Each path below is one point turned by a fixed rotation once a step. After each direction that follows a path, write how fast that rotation turns it, in degrees each step (0 if it stays still).
Each turn is a multiple of 5 degrees from 10 to 175, or 0.
Each row of a path follows its step; steps can be skipped.

step 0: [-41   9 -25  -7  27 -14 -29  39 -10  15 -19 -14   8 -32  13  42 -20  -3
  -9  13 -10  -7  37  19 -18  15]
step 1: [-14 -25  -4  -9   2   1   6  -3  21   0  26   2 -41 -26  24 -15 -23  -5
 -21  64  16  -5 -28  13  20  21]
step 2: [ 12   9 -17  16 -11   4 -12 -10 -35 -34  15  28  -6 -18  60  22  22  24
   2  -4  30  22   9  19  25 -10]
step 3: [ 26  48   6  38  26   6   7   6   3 -21  -7 -19 -16  -9  14 -26  -1 -49
 -18   4  20 -24  32  12  -5  -3]
step 4: [ 21  12 -34 -36  14  15  -6 -43  26  -2 -20   3 -15 -29   1   4 -15  -5
 -35  -3   3  27  -5  -8 -33 -36]
step 5: [-44  19   9   7 -11 -26  24  -6  53 -15  15  18 -11  -1 -13  16  35 -12
  -7 -17  13  20  -7  39   1 -25]
step 6: [-24  -1 -12 -17   2  44  13  22 -12  -2 -37   3 -39  -2 -10  10  -7  -3
 -15 -49   3  -5  12  33  18  34]
step 7: [ -9  23 -10  17 -22  14 -49   0  26  12   6  -3  16 -42 -20  11  -7  13
 -43  11   0 -33 -23   2  19  25]
step 8: [ 41 -39 -13  -2  -8   8 -28  14  19 -14  16  -2 -24  -9   6   9  45 -32
   9  -4  25  20 -38  -4  21  16]
step 9: [ 15   6  15  55  -4  13   9  -8   0   3 -20  11   9 -52  13  12  14  -2
  38 -28  10  14  18   1 -32  23]
step 10: [  9   7 -42   2  55   4  28  12  37 -13  17  10  20  -5 -10   2 -25 -23
 -14  -7   6 -11  -3 -28 -25  34]
step 11: [ 17  -4 -29  10   0 -38  -9  -5  25  25  15  32 -35   2  -8  36 -29  21
   5   7 -24  38  -4  31 -10   2]
Speeds:
[-18  -5 -10 -12   5 -17  14  -2   5   2  -4   9  -5  -2 -18   4  -3   5
   1   0  -3  -1  13   5  -5   6]
65
[  6   5  -4  -3  -8  -6  -6  10  -4 -12   5  25   3  13  -4   4  14  -6
   3   7  -7   8  -8  10  -2  -3]
120
[  3  12  -5   1  -7  -4  12  -6  11   9  -7   5   8  11   7   2 -14 -17
   3  -9   3  14   2 -10  -5  -4]
60
[  9   0   8 -16   8   2  -5 -16 -13  18   5  10  -1  -2   2  -5  -2  -3
   1  -7   5   5  -3  15  -4  11]
155
[  1  13  10  22 -10 -11   8  -7   3  10   0  -2  -6  -7  -8 -10   0   3
  -1  11 -11   0  -7  11  -1   5]
175

step 0: [-11  32 -46 -15  -6  11 -12  19   7   8  16  -3 -25  26 -16 -25 -48  11
  26  -5 -18  14   9 -30  -9  -5]
step 1: [  0  -4  22  11   7   8  39  -7   6  29 -23  27  -9 -15  46 -18 -27  18
 -18  35 -12 -14  21  -3   3  30]
step 2: [ -4   6   5  40   1 -16  15  20  15 -19 -22   3 -12   8 -50  25  -3 -21
  -4   4  40  22  23 -28  21  10]
step 3: [  3  54  16 -28  18   9  20 -15 -13  -4  27 -14 -27   7  -7  -6 -44   8
  21 -38   2 -19   6  10   3   7]
step 4: [-22   0   7   6  -6 -13  30  27  18  -7 -26  46 -17 -18  51   7  -5 -13
 -37 -19  -1 -22  -7  -2 -11 -20]
step 5: [ 18  -1 -41   5   5  -5  12 -11  22  10 -20  -3  13  10 -46  30 -20  12
  -8 -19  38   3  -1 -22 -41  12]
step 6: [ 17  39 -17 -13 -21  52  24  12 -26   1  27 -19  -3 -17  29  -9 -32 -14
  -7   6  -3  -1 -21 -17  13  22]
step 7: [ -7   0  20 -38   6   0  -5  -1  34  -3 -20  33 -17 -20  15   8  20 -26
 -27  37  36 -15  30 -16  -4  -1]
step 8: [  4 -18  14  -2  -6  18  20  -9   6 -43 -32 -44  17   9 -32   0 -26   1
  11 -24  48  -5 -15  14  -8   7]
step 9: [ -7  25 -12   1   4  24 -20  -1 -34   5   9   3 -35 -29  27 -14 -12 -36
  27 -16   8 -23 -25 -15 -14 -35]
step 10: [-25 -49   9 -38 -19   9  10 -10   5  30 -27  34 -14  -7  -9  -2  16  21
 -23  -8  14 -21 -10 -18 -18  13]
step 11: [  0  -3 -19   9 -13  22  -7  36  11 -25 -26 -39   4   6 -31 -11 -30  20
  15  29   2  19 -25 -36 -14  -8]
Speeds:
[-14   2  14   4   0   9  -1   0   6  -3  13  13  11 -13   0  -1  -9   2
   6  -5   6  17   1  -5 -15   3]
0
[-12   4 -16 -17   2  -3  -4  -4  -3  -3   1   8  -3 -20   3 -10  -3  -4
   3  -6 -10   1   4   6  14  10]
120
[ -1   3  -6   2   3  -4  -1   1  17  -9 -11   0  12   7   8 -25  -7   2
  -2   1   1  -3   5  12  -9  -8]
100
[  8   7  -5  -4  -7   9   1 -10 -10 -25  -4  -1  -4  10  -5   3  -5   6
  10  -1 -15   8   4  -3 -10   3]
130
[ -6 -20   5  -7  -5  13 -17  -3  -8   1  -7  -8  -2  -5  -5 -15   9  -1
  11  10   3  -2 -10  -2  -4  -6]
25
[ -3   1 -18   0 -11  -2  -3  -4  -2  15  -4   8  13   8   8   1  -3  10
  -1   3  -4   1 -13 -19  -5   6]
70
[ -7  11  11  -2   0 -18  10   0 -12  -3  -7   1   7  -3  -4  -6  14   0
  13 -15   1 -11  -8  -6  -6  -6]
65

step 0: [-26  -1   2  17 -14  11  13  17  -9  35 -41 -15  -8   0   0 -25 -14   3
 -41  29 -21 -23  12  16   9 -16]
step 1: [  2 -12  13  -2  -2  -3 -17  -5  25 -32 -39  11   3  18 -22 -48  16 -11
 -25   6 -15  10   8  -2  10  31]
step 2: [-32   8 -21 -10  26 -11 -11 -22  11   7   3 -13   7 -28 -15 -41 -11   1
 -15  21   1 -40  25 -17   4  -5]
step 3: [-21   8  -4   2  -8  20  17  -4  20  12 -22  26  -1  30  22 -43   8  13
 -43  -1  -7   8  22   6  -7 -28]
step 4: [-31   6   3  -9 -11 -27   2  31  13 -22 -51   7  21 -16 -18 -31  13   3
   6  21 -18 -13   2 -17 -12   9]
step 5: [-23  -4  -1   6  -6  18 -21   2  -6  17 -17 -28 -16  -7 -14 -36 -25  -8
 -40  22 -17 -18  26  23  27  -1]
step 6: [ -4  -5   5   4  20  -7  -1 -32  36 -17 -21  13  -1  25 -14 -59  32  -3
 -18  -2 -13   9   9 -10  -3   9]
step 7: [-34  23  -8 -25   6  -9  -4   5   4  15  -7   9  13 -30   1 -38  -6  18
 -15  29   3 -34  17 -37   3 -16]
step 8: [-11   3   0   3 -20  19  21  13  13  -2 -38   9   8  17  16 -35  -4  -8
 -32   8 -27   1  32  33  -3 -25]
step 9: [-31   6  -9   1  -1 -30 -25  14   8 -16 -40 -14   7  -4 -40 -35  23   3
 -11   7 -21   5   7 -13  -5  29]
step 10: [-31 -11   8  -5   6  24 -14 -18   9  16   4 -19 -27  -9  -2 -55 -19   0
 -15  24 -11 -17  22  -3  25 -15]
step 11: [  7  10   8   1  11 -13  25 -26  21   4 -34  25  13  25   2 -44  39   1
 -27  13 -14  -6  12 -11  -9 -10]
Speeds:
[ 13  -7 -11   7 -15   5  10 -15  -7   7  -4  13 -12  -1  -6  -3   1   8
  -7  -7 -10   2   2  13  -4  -4]
140
[  4 -13   8 -11  -6  21  -5   7  11 -13   4  10  -7   1  10 -10  -8  -1
   5  -2   4  11   4   5   6  -1]
155
[ -6   5  -8  -9   0  -1 -11  -7 -14 -13 -12  16   1 -10  -2  -4   6   6
  15  -4   0   0 -11  -7   2  12]
140
[ -5  10   9   7 -15   3  -5 -15  -7  -8   2  -6   9  17  10  -4 -14  -4
  -1  -8  -9  -3  -8  -4   1  -6]
145
[ 11   0  -5  -3  -4  -2 -12   3  -6 -15  -4  -7  15  -3 -13   6  -4 -11
  -9  -2   0  -2  13  18   3   8]
95
[  0   8   4  -6 -11   4  10  -3   3  -6   9 -13  -2 -28 -11  -5  -8   1
  -5  -1   2   2  -9  -7  -7  -2]
140
